128 stands for zero in the data rows.
Each row has a hidden score. How much does it go up from the first row of each pair to the second? 15 means little or no change, 30 a big rise and 0 a big fall. The score is a weighted sum of the row's numbers plus the product of two more (or one squared), each taken from its middle value.
[171  95 163  96 160 126 107 109 109 156  95 139 122 120 161 114]
[105 149 106 163 106 107 110 106 108 164 209 103 145 103 144 124] -> 16
[135  95 142  99 139 122 105 105 133 220 119 123 144 117 146 101]
[138 118 109 122 101 105 100 120 146 105 110 113  90 250 145 159] -> 9
[111 182 109 193 118 111 142 129  98 104 136 125 158 108 136  97]
[135  97 175  99 167 119 105 130 204  99  98 109  90 158 128 132] -> 24
[149  94 147  97 154 224 112 128 116 150 105 147 103 108 110 103]
[105 148 102 175 110 103 120 155  98 113  99 106 172 107 236  99] -> 7
[111 142 100 170 102 142 156 110 126 107 139 104 113 109 164 153]
[ 98 181  98 114  98 124 130 129  96 118 241 138 116 116 106 148] -> 26
[ 99 152 101 152 101 105 154 153 115 119 155 104  96 166 136 139]
[143  97 170  97 142 110 116 168 112 118  93 218 135 111 106 110] -> 29
[127 132 119 141 109 103 110 120 164 104 110 105  93 213 150 138]
[ 99 132  93 133  94 255 101 140 106 132 140 138 109  95  92 135] -> 22
[103 159 107  99 103 111 131 138 126 107 179 116 192 104 130 147]
[ 98 146  97 116 100 125 133 122 111 116 205 246  99 105  99 122] -> 13
[116 102 129  97 123 131 108 131 103 104 137 150 124 149 134 201]
[131  96 147 100 138 112 155 123 193 105  95 138 112 131 100 167] -> 16
[101 157 103 153 102 115 147 103 131 180  95 106 195 127 113 125]
[153 138 131 106 129 139 100 120 215 105 147 118  96 130 111 110] -> 15
[196  96 177 107 218 110 113 114 127 103 124 115 134 126  98 101]
[170  97 156 130 163  98  98 105 153 103 126  95 102 163 154 135] -> 9
[100 186 103 178 104  98 117 131 107  97 116 116 113 116 255  94]
[103 122 116 116 127 110 126 110 151 159 167 101 162 166 115  99] -> 22
[130  97 151  95 145 107 115 106 119 127 174 112 187 125 165  94]
[145 129 121 110 126 101 141 108 105 104 109 225 165 132 121 101] -> 11
[ 97 151 100 148 101 124 128 211 103 164  96 123 161 112 131 102]
[169  96 167  95 141  95 171 156 154  98 121 114 118 118 101 140] -> 16
[147 100 166 123 181 106 123 157 125 115 114 141 119  99 105 134]
[174  92 130  92 114 113 161 255 108 115 102 116  98 115 103 117] -> 12
[100 172 110 169 109 114 112 135 116 135 136 106 108 163 117 147]
[141 104 155 105 161 107 175 117 124 115 118 109 202 103 111 111] -> 17
[108 154 104 164 106 150 125 198 103 109 110 112 114 112 174 107]
[160 100 146 103 161 123 126 113 129 160  92 131 155 144 109  99] -> 15
[118 140 105  97 103 122 123 130 137 185 118 107 108 193 120 133]
[108 109 100 157 101 103 126  94 255 112 100 131 141  99 102 139] -> 14
[159  92 144  93 122 114 110 132 104 203 158 115  98 128  99 174]
[156 103 152 128 135 158 124 120 148 102 118 106 111 123 143 122] -> 15
[ 95 152 102 130 100 121  99 126 224 106 110 113 121 195 105 138]
[111 131 104 153 101 128 117 126 157 113 102 206 105 101 170 111] -> 12
[133 123 115 144 115 177 106 133 136 128 104 117 166 102 127 126]
[109 137  99 131 100  96 113 122 109 112 126 131 153 106 255 111] -> 11
[ 98 161 104 173 108 151 159 111 199  94 117 142  99  97 133 102]
[126 116 110 136 102 108 166 104 149  96 112 105  99 248 150 113] -> 9
[174  95 173  96 154 136 161 171  98 138  97 110 101 105 118 127]
[102 151 106 169 108 112 120 110 136 153 120 109 119 210 111 110] -> 11
[146 123 129 122 123 106 114  93 248 108  95 115 117 128  97 177]
[107 118 105 111 110 142 117 101 107 109 255 120 128 128 171 110] -> 24
[106  98 122  94 112 108 140  96 143 100 221 175 103 125 193 103]
[138 100 160 131 165 122  93 209 115 128 122 103  99 138 125 106] -> 21
[146  96 163 115 163 152 125 131 117 106 179  98 131 123 116  97]
[103 142 103 135 101 122 154 123 115  96 112 122 122 114 255 110] -> 8
[118 116 118 161 111 104 112 132 109 126 159 133 178 121 109 142]
[181 101 168 103 180 132 102 147 105 111 135 131 100 114 130 113] -> 16
[145 124 136 160 140  97 102 114  99 105 204 165 124  98 110 130]
[115 168 105 174 111 102  98 110 106 172 141 140 165 110 121 111] -> 15
[109 144 121 113 125 115 121 125 122 127 129 109 150 114 203 118]
[142  97 171  98 163 102 158 166 107 112 115 114 175 111 111 117] -> 17
[104 145 108 118 102 123 109 121 136 175 123 112 101  98 191 170]
[144  96 141 106 145 115  99 242 116 160  95 100 182 104 115  97] -> 22
[158  99 150 133 147 104 105 130 113 146 117 108 111 153 136 135]
[142 139 136 123 140 100  99 122 123 116 103 255 110 114 111 102] -> 16
[141 145 108 165 110  97 105 119 167 110 113 128 101 115 104 214]
[114 164 108 119 105 128 114 116 113 112 132 148 166 118 190  98] -> 22
[ 99 156  96 111  97 125 128 134 102 110 206 184  99 138 113 145]
[107 160 105 247 106 104 109 130 108 130 120  97 104 192 114 118] -> 10
[119 114 121 170 112 106 205 120 150 102 127 110 116 116 132 132]
[102 153 101 184 104 114  99 105 185 110 104 181 138 113 106 142] -> 18
[101 103 109  96 116 130 120 158 252 115 106 130 118 168 103 115]
[168  98 153  99 140 138 106 127 116 140 103 138 127 127 145 121] -> 11
[126 119 135 106 136 100 131 111 184 121 130 125 127 132 137 125]
[140  94 152  95 130  96 106 146 141 104 120 118 103 111 106 255] -> 13
[102 119 108 114 113 109 140 176 102 125 113 240 150  95 130 107]
[129  98 176 100 155 120 113  99 106 119 202 125 112 124 174  98] -> 15
[122 171 109 180 110 142 122  96  95 102 106 174 130  93 193  99]
[102 164 111 150 112 116 114 131 119 135 145 105 107 167 122 149] -> 17
[106 147 104 142 104 111 114 107 110 203 179 105 166 115 125 112]
[109 156 105 200 110 105 113 130 108 140 126  99 109 195 114 128] -> 10
[148  99 147  97 131 106 110 120 112 107 120 103  93 165 154 225]
[104 196 105 208 108 104 107 112 105 118 117 131  98  97  95 240] -> 17
[109 114 126 160 113  96 212 101 110 124 133 107 191 125 126 110]
[115 146 100 158 100 120 116 121 147 144 137 129 100 174 108 129] -> 16
[109 177 105 148 109 144 101 131 109 119 198 108 105 117 125 147]
[139 100 162 103 185 134 176 137 100 130  98 120 139 123 115  96] -> 5
[123 109 111 156 104 104 110 129 110 137 155 134 177 133 108 149]
[158 138 133 192 156 140 118 107  96 146 121 110 112 124  99 109] -> 14
[ 98 147  99 181 103 103  97 122 175 109 139 140 123 194 110 105]
[156 104 165 108 143 120 137 117 105  98 111 112 130  99 221 121] -> 14
[101 160 107 110 117 119 170  99 129  97 188 112 120 157 125 138]
[151 155 165 135 166 139 113  98 111 130 159 102 101 123 106 106] -> 16
[137 105 159 105 159 116 122 141 115 127 149  99 100 118 105 194]
[101 207 105 168 104 126  99 112 111 111 119 121 136  93  96 236] -> 14
[109 111 115 136 108  98 234 131  99 149 102 118 135 146 123 136]
[150 125 128 134 139 180 111 167 168 102 101 113 104 106 120 103] -> 26
[120 148 103 151 102 122 119 114 100 151  97 242 157  95 123  98]
[172 145 151 106 168 116 141 121 114 140 116 100 137 107 127  98] -> 18
[192 153 144 123 145 103 147  97 133 116 125 126 120 118 106 106]
[101 156 104 173 104 115 133 166 124  93 139 106  98 135 190 111] -> 13
[123 110 116  97 124 106 127 200 103 132 158 120 155 122 107 152]
[109 142 143 131 161 150 138 117 108 125 101 116 136 126 130 119] -> 11
[139 101 153 111 150 106  97 132 104 208 108 109 196 107 119 114]
[150  97 156  99 156 124 208 109 112  97 188 101 102 155 106  97] -> 13
[114 103 137  99 138 106 106  95 123 255 108 171 135 114 104 105]
[105 136 101 146 103 112 106 134 159 146 133 140 121 147 132 121] -> 17
[121 175 111 159 110 122  99 153 143 121 111 197  96 101 118 106]
[102 106 104  99 117 136 196 120 149  92 122 105 151 157 189  99] -> 15
[109 165 102 178 109 106 165 123 106 109 144 155 131 101 153  94]
[104 102 103 111  98 102 239  98 117 169  92 112 130 142 108 214] -> 15
[108 161 105 146 103  97 122 125 101 162 155 145 114 102 184 113]
[103 134 106 144 105 153 135 132 121 101 105 149 116 114 222 100] -> 17
[202  96 163 112 143  98 102 102 111 127 145 109 138 107 165 130]
[106 135 100 130 104 126 124 135 132 126 147 117 120 122 207 111] -> 22
[106 107 110  98 108 128 136 129 195 131 123 113 107 162 121 165]
[103 159 110 148 107 124 125 135 116 129 162 111 116 144 116 144] -> 15
[120 128 109 186 109 120 125  96 134 106 194 140 145 133 116  92]
[102 218 102 109 105 118 166 130 158 106 110 106 112 130 100 175] -> 23
[101 124 104 124 107 152 200 145 126 153  98 120 168 105  92 133]
[179  95 155 101 145 121 195 101 118  99 163 104 108 160 114  99] -> 12
[147  97 145 105 158 138 146 104 105  95 129 110 122 194 116 140]
[115 148 114 105 130 138 144 103 119 102 112 125 174 154 156 107] -> 15
[108 107 100 144 100 109 119 136 117 172 130 118 125 232 118 108]
[109 144 111 101 117 104  98 110 117 116 104 114 225 230 130 114] -> 21
[163  97 159  94 137 123 108 178 102 135 125 101 120 127 142 140]
[159  96 168  96 164  98 131 190 102 110 134 105 169 139  95 104] -> 17
[127 125 145 103 158 105 117 184 139 100 206 121 104 111  95 118]
[112 141 114 157 113 135 186 120 103  98 113  95 150 106 178 132] -> 7
[101 172 107 107 112 159 177 121 122 102  96 143 143 119 155 111]
[153  99 166 104 187 100 181 114 216  94 124 118  98  99  97 105] -> 19
[106 170 100 124 108 168 140 105 143 103  96 171 135 120 153 101]
[ 99 153  96 152  97 150 112 204 147 157 134 114 123 117  95 103] -> 17
[192  97 169  99 174  98 149 128 114  98 174 128 127 121  97  96]
[136 151 111 144 110 130 121 102 111 144 103 183 144 113 133 108] -> 12
[ 99 177 100 135 100 105 183 175 110 177 104 110 142 124 105 107]
[104 142 105 104 113 117 144  95 147 114 147 111 119 252 115 114] -> 22
[100 111 112 130 105 114 136 210 114 112  94 164 119 135 154 131]
[103 146 104 137 109 141 106 111 107 114 102 243 169  98 154  95] -> 12
[194 100 148  95 133 134 113 144 115 133  99 119 124 147 125 125]
[108 176 104 231 121 126  91  95 165 108 149 124 109  97  95 151] -> 17
[125  95 125  94 119 114 111 255 101 102 128 139 122 101 104 129]
[ 98 168  97 112  95 137 150 168  98 117 144 140  95 128 103 195] -> 13
[124 118 133  97 130 255 157 116 136  96 114 104 115  99 127 122]
[173  96 170 102 161 101 113 225  97 108 128 114 123  99 103 144] -> 11
[160 140 145 157 145 104  98 111 136 110 129  99  97 199 112 108]
[156  92 162  93 136 115  94 183 110 153 116 104 201 103 107 132] -> 28
[160  99 155  98 152 120 142 128  93 119 123 125 116 130 134 153]
[127 113 113 114 117 114 130 149 160 122 126 125 154 121 132 131] -> 16
[153  94 158 100 155 222 113 138 106 134 103 124 111 103 114 121]
[111 183 112 148 111  99  96  96 115 134 178 131 113  97  97 224] -> 12
[159  97 170  99 153  96 120 120 107 120  94 194 167 123 113 113]
[166 107 167 105 182 100 113  96 170  96 142  98  96 146 149 118] -> 9
[114 113 132 109 144 151 123  93 182  96 158 167 118 126 118 102]
[140 144 125 101 140 121 190 120 124 130 121 103 161 126 117  95] -> 11
[205 100 193 100 181  99 103  95 133 137 153 119 109 102 115 111]
[125 136 138 108 130 144 118 103 121 105 113 157 187 119 117 127] -> 19
[ 99 187  98 182 103  97 141  95 128 188  93 106 143 156  97 134]
[149 139 128 150 126 126  99  97 118 124 169 147 106 148 116 106] -> 19
[104 146  98 114  99 147 107 106 120 135 157 255  99 118  97 123]
[104 123 106 108 108 136 153 103  99 100 164 113 136 128 165 195] -> 15
[176 102 139 101 139 157 104 107 121 155 137 139 102 129 105 133]
[197  98 155 100 149 139 112 135 115 129  97 116 136 140 116 118] -> 16
[129 120 132 107 155 165 138 125 105 149 115 115 120 114 132 128]
[126  97 148  94 117 105 111 128 103 130 118 111 148 111 118 255] -> 13
[107 160 100 154 104 138 141 200 104 108 106  99 125 129 164 114]
[ 96 165  99 164 101 189 113 129 127 191 132 108 110 121  93 114] -> 20
[153 129 125 107 139 177  98 101 178  98 100 195 110 129  95 106]
[103 198  98 200 101 110 104 122 122 115 138 117 129 116 162 114] -> 13
[104 153 101 154 101 111  97 103 190 115 103 211 134 116 104 138]
[184 102 149  96 158 102 133 193 116 127 114 135 108  98 101 138] -> 15
[112 152 105 107 103 104 103 136 103 117 129 187 154 135 187 105]
[111 176  99 189  99 113 100 103 109 102 201 128 100 101 110 208] -> 14
[106  97 146  97 146 146 153 136 111 105 132 179 149 100 107 137]
[101 165 104 107 110 117 104 106 234 198 117 103 138 125 108 109] -> 14
[151 106 168 135 164 123 118 112  95 105 118 129 179 111 126 115]
[159 106 127 136 120 154  93 128 133 122 120 129 106 117  97 197] -> 2
[122 110 109 121 104 138 147 135 104 181 118 188 142 112 109 105]
[135  95 149  97 169 122 143 198 101 186  97 138 106 104 107 106] -> 13
[ 97 173  99 196 102 149 138 177 117 110 116  99 103 111 162 105]
[ 97 169  98 182 102 109 171  98 122 255  93 105 133 110 101 103] -> 5
[112 110 117 100 110 116 111 116 108 137 132 135 109 165 174 182]
[119 111 131 116 127 111 122 131 150 115 115 240 122 108 121 100] -> 19
[137  97 147 102 154  98 150 196 151 106 126 110 127 116  95 144]
[104 227 103 202 111 132 113  92 119 124 156 115 131  99 104 123] -> 15
[134 101 156 135 152 110 111 116 127 119 114 126 119 129 166 130]
[100 102 102 132 101 151 183  99 160  93  93 168 107 116 232  94] -> 11
[137 126 121 136 119 110 111 118 133 134 105 130 108 106 211 133]
[ 99 150 100 131  98 114 128 126 128 235  92 186 135 109 110 100] -> 13
[155 102 171 139 136 124 103 119 138 136  98 134 108 145 105 135]
[108 112 111 117 120 123 122 115 141 100 133 151 114 110 159 203] -> 10
[173  99 169 107 198 158 120  96 120 101 113 119 147 129  97 110]
[153 140 144 154 161 119 105 109 110 105 147 113 108 102 165 118] -> 12
[ 97 210  98 149  99 129 110 190 123 107 141 108 120 106 144 121]
[120 119 112 165 111 138  95 112 123 255 154  95 124 106 111 106] -> 14
[105 113 117 109 115  98 172 151 107 137 133 114 119 169 183 102]
[ 99 168  99 176  99 181 126 180 104 133 129 130 106  97  95 131] -> 24
[108 192 100 181 108 110 122 111 105 171  95 135 210 101 110  96]
[117 100 159  97 156 132 111 130 118 223 128  96 126 142 113 102] -> 20
[111 112 114 127 107 106 204 123 206 101 105  97 105 104 141 181]
[127 103 145 102 152 118 126 161 115 133 117 101 112 126 117 193] -> 19
[100 141  98 177 102 139 187 101 223 113 121 130  98 104 104 110]
[ 98 160  98 131  94 123 108 138  96 106 238 135  98 118 103 202] -> 17
[224  98 183 100 170 130 100  93 116 136 178 103 100 110 105 112]
[104 183  99 192 100 108 139 104 141 197  99 101 150 119 107 110] -> 13
[115 148 107 141 104 122 127 119 134 116 122 133 112 141 178 123]
[119 104 164 105 160 108 131 174 131 135  97 102 130 119 109 161] -> 22
[140  93 117  93 113 217 174 136 120 101  89 142 115 137 156 100]
[139 100 149  99 138 104 112 185 104 114 175 131 172 116 103 115] -> 19
[101 140  99 123  96 110  99 116 148 156 147 130  99 156 174 142]
[140 129 115 107 108  96 138 109 137 110 154 123 120 120 173 163] -> 14
[ 97 159  97 123  97 153 124 161 111 123 164 173 103 116  98 147]
[152 126 135 124 131 164 109 159 126  99 119 124 122 131 117 114] -> 13
[127  99 196 106 195 116 103  93 159  96 127 115 146 152 108 113]
[106  98 130  93 119 104 225  96 118  96 140 136 113 121 186 159] -> 5
[100 161  97 127 102 141 157 124 110 124 172 159 112 133 108 122]
[133 165 108 188 114 115 133 112 126 126 117 127 116 148 117 105] -> 9
[144  95 165  97 162 146 110 124 102 202 120 104  99 119 103 157]
[ 99 155  98 144 100 142 215 146 107 194  91 114 135 110 110  95] -> 4
[100 103 103 154 102 126  97 110 219 189 163 102 147 123 102 105]
[152  96 177 108 188 101 104 194 104  99 170 104 167 107  98  98] -> 21
[101 137 102 149 104 115 103 135 157 134 117 107 115 224 107 134]
[107 116 112 118 119 114 168 104 155 148  98 155 140 105 114 168] -> 14
[135 101 169 102 153 105 129 130 105 102 154 100 129 223  98 118]
[141  92 163  98 152 235 139  93 115  95 101 142 153 114 115 103] -> 18
[125 117 133 119 131 100 142 216 138 106 101 179  99 102 135 103]
[143 100 150 103 148 153 140 123 111 113 100 104 171 137 138 116] -> 17
[155  99 145  98 140 124 132 118 100 165 111 158 115 148 114 122]
[178  96 169 130 149  96 106  98 117 123 131 109 161 104 169 115] -> 14
[150 117 149 109 169 101 113  99 136 127 113 170 147 138 102 108]
[107 164 103 142 100 111  94 140 122 137 146 119 110 170 134 145] -> 13
[132  98 145  98 133 117 127  96 100 126 105 255 123 103 148 105]
[ 97 152 102 149 102 115 137 222 101 165  95 114 159 110 134 101] -> 12
[109 177 101 186 107 116 157 137 131 164  98 101 108 131 107 123]
[ 97 173 102 178 103 113  96 110 103  99 152 106 108  94 101 255] -> 19
[106 153 106 151 107 103 101 126 144 147 103 105 123 240 123 104]
[178 133 137 172 138 121 130 100 103 147 125 108 118 133 104 110] -> 12
[110 108 131 129 131 123 113 124 117 112 129 255 111 105 136 100]
[145  97 163 105 131 116 157 118 131 146 106 100 111 130  97 195] -> 14
[105 135 100 145 102  98 116 125 107 108 124 115 164 107 255 118]
[ 96 180 104 171 102 108 100 172 118 104 112 129 120 111 118 200] -> 19
[118 118 109 171 105 164  95 108 127 230 145  96 120 121 112 110]
[139  92 141  98 144 255 114  92 127 126  98 155 104  97 113  94] -> 20
[113 141 103 160 101 117  97 101 113 135 105 117 124 255 137 113]
[104 193  99 144 100 103  95  94 119 132 156 204 103 100  98 194] -> 15
[116 118 109 164 109 164  90  99 241 187 118 105 112 110 102 101]
[139 100 144  99 144 131 117 128 141  98  95 180 136 137 156  96] -> 21
[195  95 156  96 146 161 114 122 124 104 155 111  98 115 149 112]
[127 169 114 171 113 108 121 108  99 127 169 106 168 110 132 115] -> 19
[102 141 104 156 110 102 121 138 168 178 149  99 141 126 112 104]
[105 111 119 148 111 109 122 130 169  94 121 103 112 131 214 140] -> 13
[110 218 101 208 105 140 140 108 119 129  97 120 113 108 129 109]
[153  98 134 101 138 120 154 137  97 106 109 118 119 218 121 122] -> 16
[ 98 177  97 153  99  99  96  99 108 106 201 255 100  96 101 146]
[107  98 108  94 106 101 123 205 102 132 161 117 115 184  97 195] -> 19
[101 186 100 163 102 120 148 120 142 109 119 129 103 156 112 136]
[104 157 105 161 103 118 122 126 122 134 113 140 116 140 174 109] -> 15
[108 162 110 169 115 115 126 100 123 101 208 181 110  95  98 128]
[125 130 149 111 168 176 130 126 127 135 102 138 107 104 116 106] -> 18
[201  96 148  99 149 105 141 182  99 117 132 111 128 130  98 121]
[107 156 110 117 113 113 152 145 156 118 115 106 115 146 139 138] -> 16
[227 101 186  98 151 148 111  97 100 117 122 105 103 151 106 130]
[137  98 167 101 195  98 129 141 108  95 152 123 206 109  98 104] -> 26
[160  95 151  96 141 109 119 201  97 105 241 106 120 103 105 115]
[ 97 133  97 131 100 112 106 122 191 107 100 128 149 226 111 128] -> 18
[185  93 163  95 149 112  99 146 120 176 115 104 153 106 114 123]
[144  98 140 100 138 114 133 110 121 184  93 130 172 159 111 101] -> 15
[105 100 101 116  95 143 102 160 118 117  97 221 121 136 135 165]
[167  99 163  99 163 102 103 108 184  98 112 111  96 151 173 112] -> 8
[101 111 103  94 101 255 161 106 115 103 175 101  95 128 124 169]
[109  99 135 100 144 195 133  95 138 106 119 215 127 106 113 107] -> 14
[135 163 105 118 117 145 115 104 117 122 115 109 116 230 124 109]
[126 161 109 177 129 110 103 142 123 197 131 108 107 104 106 120] -> 19
[154 146 139 172 130 108 127 145 100 119 125 105 115 104 163 106]
[121  99 161  95 153 101 115 129  97 125 136 208 142 113 103 147] -> 23
[ 94 152  97 118  96 122 129 150 108 147 171 229 108 107  95 119]
[ 95 165  97 116  97 121 135 155 110 142 189 200 108 104  95 117] -> 17
[104 194 101 248 104 133  97 118 100 108 129 110 131 118 150 108]
[116 187 105 177 102 127 117 118 116 196 101 114 102 103 139 129] -> 17
[135 100 150 106 157  94  99 177 116 122  98  98 255 116 100  96]
[136 100 143 132 140 190 180 101 141 100 113 102 131 101 131 113] -> 7
[152 134 143 142 143 103 132  99 107  95 162 122 106 124 131 157]
[125 111 119 156 112  96 144 115 127 137 125 124 206 129 107 118] -> 19
[171  93 160 113 134 114 159 117 120 168 103 110 106 134 103 144]
[136 140 136 103 155 121 124 155 193 103 124 103  96 129 121 111] -> 21
[ 99 119 127 103 132 114 125 154 148 120 138 123 130 172 134 107]
[146  97 150 128 135 142 172 100 155 127 110 138 117 110 112 109] -> 13
[146  98 171 113 151 125 135 140 101 179 102 105  95 109 114 165]
[110 154 100 158 103 112 132 192 114 166  93 156 142 108 114  97] -> 12
[ 97 169  99 139  98 100 103 103 101 112 191 159 115 108 110 237]
[180 102 163 103 171 117 192  96 114  94 131 130 102 130 123 107] -> 15
[142 120 115 143 116 174  99 123 146 128 104 120 112 128 129 145]
[ 99 178 100 178 100 107 128  96 118 216  94 137 115 119 113 146] -> 14
[103 178 103 131 103 134 153 112 109 142 135 107 104 113 118 200]
[103 168 101 111 101 127 108 125 100 166 152 110 107 224 103 136] -> 9
[113 138  98 150 101 121 146 103 107 102 126 122 123 141 236 112]
[164  96 174  98 172  96  94 138 117 134 105 101 213 132 117 106] -> 27
[135 156 117 143 110  98 105 183 131 119 118 126 102 112 110 182]
[106 102 104 111 106 127 114  93 129 255  98 144 129 152 102 119] -> 14
